In the data rows, 128 means zero.
A hidden rule labels the rows of this table. It goes by one to three of the table's principal directions, not those with the most spread.
np.array([167, 138, 173, 169, 101, 83, 89, 183, 96, 166, 186, 98, 95, 69, 27, 128, 154, 191, 129, 164, 136, 109,
          53, 106, 92, 101, 123, 123, 132, 85, 204, 72, 125, 135, 89]) j377
np.array([142, 117, 156, 126, 123, 91, 141, 103, 93, 160, 165, 102, 168, 100, 110, 207, 191, 96, 106, 143, 101, 102,
          78, 101, 89, 141, 108, 172, 120, 137, 125, 83, 125, 156, 94]) j377
np.array([102, 153, 131, 92, 94, 60, 100, 165, 83, 137, 169, 117, 122, 121, 99, 127, 125, 164, 105, 146, 139, 146,
          144, 123, 151, 74, 177, 101, 94, 110, 93, 134, 138, 142, 99]) j620
np.array([107, 169, 101, 96, 103, 35, 165, 159, 130, 86, 109, 152, 171, 188, 182, 127, 63, 107, 125, 88, 194, 164,
          190, 143, 179, 52, 167, 134, 69, 152, 3, 135, 152, 102, 142]) j869
np.array([66, 93, 97, 113, 115, 224, 92, 169, 163, 132, 38, 169, 73, 172, 173, 72, 82, 116, 156, 101, 61, 188,
          177, 117, 80, 157, 128, 45, 171, 42, 179, 207, 76, 99, 121]) j620
np.array([100, 109, 83, 97, 108, 152, 136, 93, 150, 114, 79, 154, 135, 185, 194, 105, 102, 83, 119, 86, 145, 177,
          140, 140, 103, 140, 149, 106, 117, 123, 100, 140, 137, 136, 118]) j190
np.array([97, 111, 123, 141, 68, 173, 74, 80, 146, 129, 118, 104, 150, 182, 157, 140, 171, 97, 113, 143, 51, 96,
          157, 132, 106, 188, 84, 128, 120, 151, 158, 139, 109, 131, 111]) j408
np.array([204, 123, 135, 89, 200, 78, 255, 80, 119, 140, 155, 131, 174, 91, 115, 158, 138, 110, 143, 110, 253, 136,
          65, 166, 161, 95, 174, 193, 128, 170, 85, 83, 158, 183, 153]) j408
np.array([175, 120, 128, 107, 153, 111, 159, 209, 77, 172, 131, 152, 74, 46, 43, 152, 120, 166, 107, 119, 159, 162,
          41, 55, 72, 71, 190, 111, 170, 36, 183, 114, 137, 159, 96]) j371
np.array([172, 113, 112, 75, 135, 109, 169, 159, 81, 180, 139, 150, 98, 76, 58, 145, 130, 132, 104, 106, 170, 177,
          37, 78, 76, 74, 205, 120, 169, 51, 178, 124, 140, 195, 80]) j620
np.array([101, 138, 150, 167, 130, 155, 100, 99, 177, 91, 103, 109, 178, 185, 205, 136, 121, 105, 156, 136, 67, 104,
          195, 173, 138, 193, 9, 149, 96, 197, 83, 145, 100, 56, 169]) j371
np.array([157, 118, 126, 104, 114, 110, 136, 147, 90, 169, 160, 132, 101, 85, 67, 154, 145, 156, 90, 136, 145, 142,
          70, 89, 89, 100, 168, 129, 138, 86, 158, 110, 137, 173, 93]) j408
np.array([149, 116, 104, 113, 147, 133, 158, 158, 124, 135, 112, 164, 91, 101, 110, 104, 91, 141, 131, 101, 174, 166,
          100, 112, 111, 99, 182, 114, 158, 76, 145, 131, 137, 141, 124]) j190
np.array([155, 113, 93, 112, 151, 135, 182, 141, 150, 108, 101, 175, 124, 126, 151, 112, 73, 124, 146, 86, 179, 150,
          151, 139, 140, 120, 171, 148, 157, 106, 106, 146, 131, 122, 153]) j190
np.array([158, 152, 127, 134, 128, 88, 160, 127, 127, 109, 141, 120, 147, 132, 116, 130, 122, 142, 122, 131, 191, 105,
          128, 141, 174, 94, 148, 154, 101, 171, 95, 101, 159, 131, 153]) j190
np.array([115, 114, 145, 145, 84, 158, 73, 100, 116, 147, 152, 86, 123, 129, 102, 150, 195, 148, 99, 176, 72, 79,
          122, 119, 112, 172, 104, 123, 116, 145, 177, 111, 122, 146, 109]) j190
np.array([111, 147, 157, 168, 97, 102, 75, 152, 126, 112, 163, 99, 132, 125, 114, 131, 141, 170, 134, 168, 92, 75,
          177, 141, 162, 140, 99, 134, 104, 150, 122, 118, 117, 91, 136]) j377
np.array([80, 156, 146, 136, 113, 79, 120, 79, 162, 86, 109, 109, 202, 212, 225, 138, 121, 79, 136, 111, 115, 135,
          184, 177, 149, 144, 62, 135, 49, 214, 22, 113, 131, 79, 134]) j869
np.array([108, 116, 105, 89, 134, 133, 166, 124, 145, 118, 88, 152, 138, 166, 173, 110, 98, 106, 147, 100, 156, 165,
          166, 154, 143, 118, 166, 111, 127, 118, 94, 158, 118, 131, 138]) j869
np.array([121, 132, 148, 119, 160, 118, 139, 103, 110, 134, 154, 107, 150, 110, 133, 152, 158, 120, 131, 151, 125, 116,
          123, 144, 147, 137, 108, 145, 115, 159, 100, 122, 127, 136, 141]) j620
np.array([149, 118, 94, 113, 121, 134, 155, 133, 136, 122, 117, 154, 135, 136, 132, 112, 101, 102, 148, 100, 154, 138,
          136, 133, 138, 117, 162, 148, 165, 102, 139, 151, 125, 143, 136]) j869
np.array([172, 112, 118, 88, 156, 40, 202, 161, 88, 166, 165, 180, 135, 63, 100, 172, 97, 94, 130, 72, 182, 190,
          56, 90, 72, 71, 192, 175, 166, 46, 99, 102, 127, 165, 80]) j408
np.array([98, 133, 136, 223, 103, 220, 59, 96, 237, 58, 60, 121, 155, 222, 218, 77, 99, 100, 184, 120, 28, 71,
          237, 179, 147, 233, 0, 133, 131, 196, 150, 166, 88, 21, 181]) j408
np.array([97, 148, 131, 101, 140, 94, 136, 182, 104, 124, 157, 136, 112, 113, 119, 119, 96, 174, 140, 158, 147, 134,
          200, 147, 199, 79, 160, 118, 112, 116, 65, 172, 111, 117, 165]) j408
np.array([139, 132, 115, 121, 121, 112, 158, 122, 119, 131, 128, 126, 134, 136, 118, 126, 134, 112, 125, 129, 181, 126,
          107, 127, 147, 94, 157, 137, 119, 134, 121, 109, 146, 155, 139]) j408
np.array([149, 115, 157, 128, 152, 118, 136, 106, 111, 152, 156, 115, 137, 84, 104, 171, 169, 127, 116, 134, 101, 115,
          84, 113, 94, 153, 117, 149, 141, 129, 147, 102, 125, 145, 98]) j869
np.array([167, 106, 148, 126, 136, 118, 146, 102, 120, 142, 165, 113, 152, 91, 108, 170, 166, 144, 128, 141, 124, 94,
          112, 143, 117, 168, 127, 174, 140, 140, 143, 101, 121, 144, 119]) j620
np.array([191, 131, 112, 100, 161, 86, 193, 134, 104, 136, 138, 148, 139, 85, 94, 142, 117, 113, 124, 91, 200, 149,
          60, 107, 121, 84, 189, 159, 156, 110, 132, 104, 162, 166, 113]) j371
np.array([142, 129, 129, 143, 130, 104, 163, 128, 165, 110, 94, 147, 172, 164, 171, 130, 97, 74, 169, 81, 137, 142,
          136, 144, 114, 130, 102, 157, 136, 130, 109, 122, 113, 99, 129]) j869
np.array([98, 129, 140, 82, 149, 73, 173, 114, 116, 126, 140, 129, 171, 141, 169, 153, 128, 107, 145, 124, 150, 147,
          170, 165, 166, 110, 155, 140, 99, 146, 42, 137, 115, 134, 132]) j869
np.array([109, 94, 114, 130, 104, 181, 105, 121, 135, 143, 124, 127, 100, 133, 125, 98, 142, 137, 145, 148, 116, 122,
          141, 146, 123, 159, 143, 109, 152, 93, 179, 141, 103, 145, 132]) j408
np.array([117, 116, 127, 168, 81, 211, 53, 62, 156, 111, 128, 83, 148, 169, 145, 123, 186, 116, 122, 165, 41, 54,
          160, 149, 132, 223, 56, 139, 134, 185, 193, 140, 119, 121, 138]) j371
np.array([175, 122, 121, 142, 143, 119, 149, 171, 112, 137, 158, 147, 95, 66, 68, 120, 112, 163, 141, 132, 167, 112,
          104, 111, 139, 103, 172, 152, 173, 82, 166, 119, 131, 141, 138]) j190
np.array([106, 100, 136, 157, 69, 188, 45, 196, 129, 158, 123, 134, 56, 109, 74, 114, 133, 186, 124, 156, 30, 111,
          152, 84, 76, 159, 124, 82, 173, 38, 235, 161, 77, 111, 94]) j408
np.array([135, 142, 116, 92, 105, 88, 157, 95, 113, 125, 138, 106, 165, 163, 138, 136, 143, 119, 107, 134, 196, 135,
          117, 155, 159, 95, 155, 137, 77, 176, 80, 105, 160, 163, 134]) j377
np.array([107, 102, 105, 99, 108, 154, 109, 119, 124, 134, 117, 143, 104, 129, 136, 122, 130, 136, 105, 117, 103, 144,
          144, 117, 106, 149, 174, 102, 142, 98, 145, 147, 126, 147, 98]) j190
np.array([73, 170, 160, 166, 107, 79, 74, 202, 150, 105, 117, 132, 111, 163, 145, 79, 69, 157, 166, 126, 101, 153,
          190, 143, 147, 90, 88, 77, 91, 111, 92, 144, 100, 49, 127]) j408
np.array([86, 129, 176, 161, 87, 115, 68, 136, 128, 148, 140, 90, 135, 148, 119, 133, 169, 125, 146, 159, 58, 109,
          132, 131, 104, 147, 77, 102, 109, 120, 162, 112, 91, 110, 94]) j190
np.array([126, 114, 111, 143, 95, 153, 120, 100, 194, 90, 69, 143, 159, 203, 198, 100, 95, 100, 153, 82, 114, 137,
          174, 166, 109, 178, 101, 128, 124, 148, 127, 135, 117, 88, 126]) j377
np.array([161, 96, 72, 84, 153, 145, 190, 150, 112, 138, 98, 179, 94, 95, 120, 112, 91, 119, 126, 85, 206, 180,
          84, 105, 102, 98, 223, 123, 175, 57, 144, 132, 148, 169, 126]) j371
np.array([153, 139, 103, 148, 82, 117, 101, 165, 113, 114, 151, 126, 119, 118, 89, 111, 118, 152, 128, 141, 147, 93,
          138, 118, 154, 109, 155, 147, 144, 111, 158, 126, 142, 130, 139]) j371
np.array([181, 118, 138, 84, 175, 98, 166, 148, 69, 176, 186, 139, 87, 23, 39, 162, 146, 184, 89, 137, 165, 145,
          50, 88, 106, 93, 204, 136, 160, 83, 153, 111, 149, 187, 94]) j190
np.array([149, 97, 103, 81, 126, 127, 180, 149, 97, 179, 102, 158, 103, 106, 92, 143, 134, 92, 114, 92, 165, 184,
          41, 73, 61, 82, 206, 109, 169, 41, 178, 119, 130, 194, 79]) j869
np.array([70, 130, 180, 121, 126, 110, 81, 85, 97, 143, 185, 69, 164, 123, 141, 175, 205, 133, 120, 194, 49, 86,
          166, 157, 152, 173, 78, 132, 85, 180, 91, 126, 102, 129, 118]) j620
np.array([189, 153, 130, 126, 149, 67, 188, 142, 100, 143, 157, 134, 134, 88, 68, 151, 129, 120, 111, 113, 204, 126,
          52, 91, 137, 55, 170, 164, 134, 129, 127, 86, 168, 167, 121]) j371
np.array([138, 145, 151, 153, 122, 115, 92, 197, 109, 146, 146, 121, 74, 88, 59, 100, 117, 191, 129, 150, 132, 134,
          95, 104, 116, 91, 134, 89, 134, 82, 179, 117, 128, 117, 114]) j377
np.array([72, 133, 130, 105, 96, 120, 93, 125, 104, 137, 137, 105, 131, 153, 138, 132, 156, 123, 114, 156, 97, 129,
          157, 129, 144, 119, 137, 96, 98, 131, 109, 144, 120, 141, 115]) j869
np.array([135, 119, 106, 110, 192, 160, 174, 121, 137, 121, 106, 163, 102, 105, 147, 107, 93, 125, 134, 106, 169, 162,
          121, 130, 138, 121, 151, 122, 150, 120, 106, 147, 139, 132, 159]) j408
np.array([91, 128, 176, 183, 92, 179, 48, 85, 180, 119, 117, 83, 154, 188, 163, 126, 166, 124, 144, 158, 12, 84,
          174, 162, 109, 217, 2, 116, 105, 184, 163, 139, 85, 76, 124]) j408
np.array([158, 113, 138, 176, 124, 185, 95, 128, 128, 138, 154, 111, 97, 83, 77, 136, 163, 166, 120, 169, 90, 64,
          112, 108, 120, 173, 98, 150, 163, 126, 205, 118, 122, 129, 144]) j408
np.array([150, 116, 146, 151, 167, 139, 127, 146, 113, 141, 142, 133, 97, 62, 98, 149, 137, 158, 118, 135, 118, 121,
          85, 98, 92, 145, 118, 134, 147, 106, 152, 101, 132, 119, 123]) j377
np.array([151, 91, 117, 143, 174, 226, 139, 91, 134, 127, 137, 124, 105, 79, 117, 136, 164, 149, 131, 167, 108, 67,
          142, 137, 154, 199, 120, 160, 178, 145, 175, 147, 121, 143, 182]) j869
np.array([192, 134, 97, 101, 131, 89, 177, 189, 94, 143, 144, 167, 101, 74, 61, 139, 91, 150, 109, 98, 193, 150,
          81, 78, 119, 58, 210, 151, 169, 66, 146, 128, 153, 162, 115]) j377
np.array([97, 151, 110, 121, 143, 121, 146, 109, 184, 75, 73, 153, 168, 209, 227, 90, 59, 88, 158, 80, 143, 169,
          201, 178, 162, 128, 92, 120, 95, 176, 39, 164, 127, 73, 162]) j190
np.array([144, 132, 103, 108, 139, 102, 191, 44, 148, 105, 90, 130, 200, 187, 200, 149, 134, 35, 115, 74, 188, 151,
          88, 143, 118, 126, 125, 162, 92, 198, 65, 85, 173, 150, 125]) j869
np.array([125, 100, 140, 163, 93, 180, 95, 68, 168, 117, 107, 94, 157, 169, 157, 126, 178, 108, 145, 140, 82, 78,
          141, 162, 112, 212, 84, 136, 128, 167, 181, 107, 113, 121, 123]) j620
np.array([172, 135, 117, 111, 141, 97, 155, 154, 101, 140, 151, 137, 109, 86, 75, 108, 115, 148, 132, 118, 196, 146,
          75, 121, 135, 80, 190, 130, 151, 94, 154, 112, 153, 162, 117]) j371
np.array([90, 138, 106, 168, 137, 199, 86, 106, 181, 67, 81, 138, 143, 180, 213, 99, 93, 97, 149, 118, 61, 103,
          220, 151, 160, 192, 47, 133, 132, 177, 99, 181, 116, 56, 183]) j620
np.array([78, 113, 76, 83, 132, 154, 160, 103, 183, 86, 37, 181, 157, 222, 255, 89, 52, 58, 157, 52, 138, 207,
          204, 170, 124, 143, 137, 102, 121, 126, 51, 186, 113, 96, 141]) j869
np.array([127, 145, 143, 136, 105, 100, 93, 118, 122, 138, 153, 119, 132, 131, 110, 134, 137, 123, 106, 122, 95, 134,
          103, 109, 102, 121, 106, 125, 119, 133, 138, 118, 135, 130, 87]) j371
np.array([185, 117, 132, 103, 160, 118, 181, 51, 103, 137, 186, 100, 174, 89, 110, 185, 187, 128, 99, 153, 170, 80,
          94, 150, 158, 154, 139, 204, 122, 198, 106, 94, 158, 183, 147]) j869
np.array([146, 101, 99, 79, 127, 100, 190, 76, 94, 143, 145, 133, 166, 115, 136, 184, 170, 75, 99, 113, 172, 123,
          94, 116, 124, 123, 198, 176, 132, 133, 99, 98, 152, 197, 110]) j869
np.array([125, 146, 143, 139, 91, 37, 115, 173, 106, 130, 158, 133, 154, 125, 127, 166, 111, 123, 123, 116, 122, 141,
          127, 109, 98, 96, 112, 153, 97, 105, 78, 97, 121, 101, 96]) j377
np.array([164, 122, 94, 101, 160, 163, 147, 123, 101, 152, 135, 153, 82, 79, 82, 119, 123, 133, 89, 115, 158, 157,
          56, 81, 103, 104, 173, 121, 170, 96, 169, 138, 162, 179, 119]) j408
np.array([81, 125, 155, 132, 94, 129, 74, 162, 126, 141, 133, 112, 105, 138, 118, 118, 138, 168, 134, 159, 72, 125,
          172, 133, 125, 137, 120, 83, 114, 102, 145, 147, 92, 108, 109]) j190
np.array([161, 130, 112, 151, 217, 209, 155, 160, 149, 106, 92, 163, 74, 78, 123, 96, 77, 163, 142, 122, 145, 132,
          128, 114, 144, 138, 106, 124, 175, 121, 147, 165, 136, 93, 198]) j620
np.array([143, 171, 187, 216, 102, 96, 61, 192, 138, 122, 161, 91, 102, 109, 58, 98, 129, 194, 154, 169, 103, 75,
          123, 124, 146, 108, 69, 114, 116, 133, 185, 95, 119, 75, 129]) j190
np.array([90, 136, 142, 90, 122, 64, 138, 87, 128, 123, 135, 119, 184, 173, 188, 145, 129, 92, 130, 108, 131, 167,
          149, 168, 127, 125, 121, 126, 74, 162, 43, 118, 126, 126, 100]) j869
np.array([40, 148, 170, 114, 121, 127, 44, 142, 120, 143, 138, 96, 112, 156, 144, 86, 133, 151, 150, 162, 52, 170,
          166, 163, 130, 133, 80, 44, 94, 118, 122, 173, 88, 100, 102]) j371
np.array([136, 119, 126, 138, 167, 171, 123, 162, 110, 134, 150, 142, 78, 60, 92, 137, 123, 180, 117, 161, 108, 103,
          144, 102, 144, 139, 130, 137, 162, 105, 142, 154, 119, 121, 164]) j408
Here are more rows. What is the label of each one?
np.array([161, 111, 120, 190, 153, 228, 88, 177, 144, 125, 117, 148, 58, 66, 81, 106, 111, 174, 140, 145, 71, 87,
          125, 87, 105, 176, 90, 131, 207, 79, 230, 158, 109, 93, 162]) -> j620
np.array([140, 136, 153, 156, 145, 149, 117, 108, 142, 113, 154, 100, 150, 120, 126, 139, 150, 147, 146, 165, 97, 67,
          168, 160, 175, 168, 75, 164, 130, 182, 130, 141, 115, 106, 169]) -> j377
np.array([148, 98, 99, 153, 136, 215, 94, 192, 154, 131, 97, 183, 41, 86, 96, 74, 68, 174, 145, 105, 88, 148,
          134, 94, 81, 157, 139, 98, 216, 29, 225, 179, 100, 100, 129]) -> j190
np.array([73, 163, 151, 147, 108, 126, 80, 111, 141, 111, 113, 90, 141, 187, 160, 112, 143, 124, 119, 154, 96, 121,
          158, 143, 153, 125, 69, 87, 64, 190, 95, 129, 134, 98, 137]) -> j190
np.array([69, 123, 107, 142, 85, 177, 80, 96, 163, 107, 92, 124, 152, 209, 201, 106, 124, 70, 145, 126, 66, 127,
          189, 151, 128, 171, 65, 117, 117, 148, 117, 167, 101, 101, 143]) -> j190
np.array([160, 105, 94, 131, 133, 154, 180, 134, 169, 119, 51, 177, 130, 157, 162, 118, 81, 77, 144, 56, 160, 171,
          97, 108, 71, 128, 139, 133, 162, 90, 149, 123, 129, 120, 122]) -> j869
np.array([76, 154, 148, 89, 122, 106, 86, 98, 97, 141, 151, 90, 137, 148, 130, 122, 164, 126, 102, 153, 97, 150,
          126, 137, 145, 112, 126, 79, 85, 160, 105, 144, 139, 150, 96]) -> j620
np.array([58, 159, 101, 95, 125, 125, 103, 83, 140, 82, 102, 120, 153, 202, 208, 83, 107, 99, 122, 118, 131, 154,
          199, 171, 192, 121, 135, 85, 76, 193, 45, 167, 154, 115, 145]) -> j620
np.array([160, 103, 129, 145, 158, 204, 101, 132, 120, 148, 152, 128, 58, 52, 61, 103, 147, 193, 120, 159, 108, 101,
          97, 112, 119, 166, 145, 115, 188, 95, 225, 139, 128, 148, 133]) -> j190
np.array([96, 104, 155, 126, 121, 151, 98, 97, 103, 168, 146, 96, 120, 112, 112, 158, 199, 116, 110, 163, 72, 114,
          93, 110, 90, 160, 114, 109, 127, 118, 168, 111, 111, 161, 92]) -> j408
np.array([155, 107, 152, 166, 128, 157, 91, 162, 115, 155, 167, 126, 90, 59, 68, 154, 148, 176, 123, 159, 67, 90,
          109, 94, 87, 167, 97, 149, 173, 84, 197, 123, 100, 117, 117]) -> j190
np.array([172, 146, 139, 158, 178, 152, 153, 146, 144, 119, 136, 137, 114, 95, 101, 124, 103, 156, 140, 138, 142, 107,
          125, 126, 155, 123, 87, 157, 150, 149, 135, 142, 129, 105, 180]) -> j408
np.array([95, 129, 125, 112, 118, 99, 116, 142, 124, 116, 141, 140, 140, 135, 157, 132, 108, 130, 136, 125, 106, 137,
          187, 143, 146, 130, 137, 131, 119, 119, 78, 153, 111, 108, 125]) -> j869
np.array([117, 90, 144, 128, 143, 166, 124, 68, 141, 135, 123, 112, 165, 131, 171, 163, 174, 90, 143, 130, 68, 111,
          131, 152, 92, 214, 84, 152, 143, 145, 140, 123, 100, 127, 116]) -> j371
np.array([170, 126, 85, 56, 150, 51, 224, 69, 92, 119, 148, 142, 194, 120, 153, 169, 135, 67, 105, 81, 235, 152,
          85, 139, 150, 89, 222, 188, 117, 159, 48, 92, 186, 195, 114]) -> j371
np.array([176, 127, 150, 169, 118, 140, 102, 169, 89, 153, 173, 97, 85, 51, 27, 154, 177, 200, 102, 186, 126, 62,
          74, 84, 119, 127, 134, 141, 147, 110, 210, 86, 141, 145, 130]) -> j371
np.array([141, 138, 121, 115, 107, 68, 121, 191, 78, 139, 179, 136, 94, 73, 65, 134, 118, 188, 104, 146, 167, 124,
          123, 101, 145, 72, 204, 127, 127, 82, 120, 112, 145, 145, 112]) -> j869
np.array([122, 97, 119, 144, 128, 215, 93, 144, 148, 143, 107, 145, 76, 113, 115, 102, 121, 150, 139, 135, 71, 128,
          137, 115, 93, 175, 109, 103, 180, 77, 205, 167, 94, 119, 131]) -> j408
np.array([153, 115, 119, 140, 153, 151, 151, 86, 160, 103, 134, 135, 150, 128, 157, 116, 119, 121, 155, 121, 146, 102,
          157, 175, 161, 172, 116, 171, 146, 164, 118, 132, 127, 119, 165]) -> j190
np.array([119, 140, 160, 139, 99, 73, 94, 157, 97, 136, 183, 94, 129, 101, 83, 133, 159, 171, 137, 171, 123, 91,
          143, 140, 160, 112, 151, 127, 112, 123, 136, 106, 121, 131, 111]) -> j371
np.array([152, 107, 163, 145, 124, 114, 120, 164, 111, 171, 138, 123, 107, 80, 74, 152, 154, 143, 134, 128, 103, 134,
          59, 93, 54, 133, 127, 120, 156, 64, 200, 91, 106, 135, 75]) -> j620
np.array([123, 124, 122, 122, 104, 137, 86, 226, 92, 180, 111, 158, 45, 88, 51, 107, 105, 146, 114, 110, 89, 190,
          57, 38, 39, 74, 165, 57, 181, 0, 226, 151, 110, 143, 60]) -> j377
np.array([183, 125, 121, 128, 169, 131, 166, 121, 109, 135, 154, 132, 116, 68, 81, 130, 139, 139, 127, 129, 177, 108,
          76, 117, 143, 116, 167, 158, 165, 125, 160, 108, 155, 162, 140]) -> j377
np.array([133, 121, 139, 114, 151, 138, 110, 175, 84, 158, 170, 131, 66, 48, 60, 137, 136, 205, 102, 166, 115, 126,
          114, 97, 125, 115, 163, 108, 150, 81, 155, 141, 124, 143, 122]) -> j869
np.array([92, 132, 102, 76, 80, 93, 126, 102, 114, 124, 120, 117, 160, 187, 160, 116, 136, 95, 118, 117, 155, 156,
          148, 153, 148, 102, 180, 105, 93, 138, 91, 136, 142, 162, 103]) -> j371
np.array([102, 143, 125, 176, 95, 146, 74, 183, 169, 95, 97, 145, 103, 163, 147, 76, 72, 150, 160, 120, 90, 125,
          196, 135, 138, 133, 93, 100, 133, 106, 140, 160, 102, 59, 145]) -> j190
np.array([96, 128, 115, 162, 90, 155, 98, 128, 181, 89, 82, 134, 129, 194, 178, 81, 99, 122, 156, 116, 114, 116,
          196, 159, 149, 152, 110, 106, 115, 142, 128, 141, 116, 84, 148]) -> j408
np.array([157, 132, 101, 93, 114, 64, 190, 128, 121, 115, 127, 147, 174, 149, 151, 151, 101, 101, 125, 94, 205, 149,
          129, 141, 140, 89, 171, 171, 107, 136, 61, 109, 148, 143, 133]) -> j620
np.array([200, 136, 106, 137, 195, 127, 217, 128, 140, 101, 115, 159, 132, 91, 120, 131, 93, 126, 134, 99, 220, 115,
          102, 123, 166, 101, 159, 180, 153, 155, 106, 110, 168, 131, 182]) -> j190
np.array([143, 110, 120, 114, 137, 136, 134, 181, 102, 155, 141, 147, 83, 74, 69, 106, 121, 153, 152, 131, 136, 137,
          109, 109, 126, 103, 195, 112, 190, 44, 194, 150, 110, 155, 113]) -> j620
np.array([92, 122, 145, 145, 85, 146, 86, 91, 157, 128, 111, 104, 163, 192, 172, 135, 153, 91, 136, 133, 63, 122,
          151, 149, 100, 175, 57, 122, 103, 155, 132, 131, 99, 108, 112]) -> j190
np.array([110, 169, 118, 87, 143, 64, 188, 41, 105, 89, 135, 78, 219, 187, 193, 163, 171, 78, 96, 148, 224, 104,
          141, 176, 226, 90, 142, 160, 22, 255, 0, 85, 198, 160, 176]) -> j371
np.array([190, 125, 147, 141, 185, 119, 168, 162, 110, 145, 166, 139, 107, 42, 67, 147, 123, 169, 141, 138, 158, 112,
          88, 115, 131, 116, 136, 167, 170, 104, 153, 115, 126, 133, 147]) -> j869
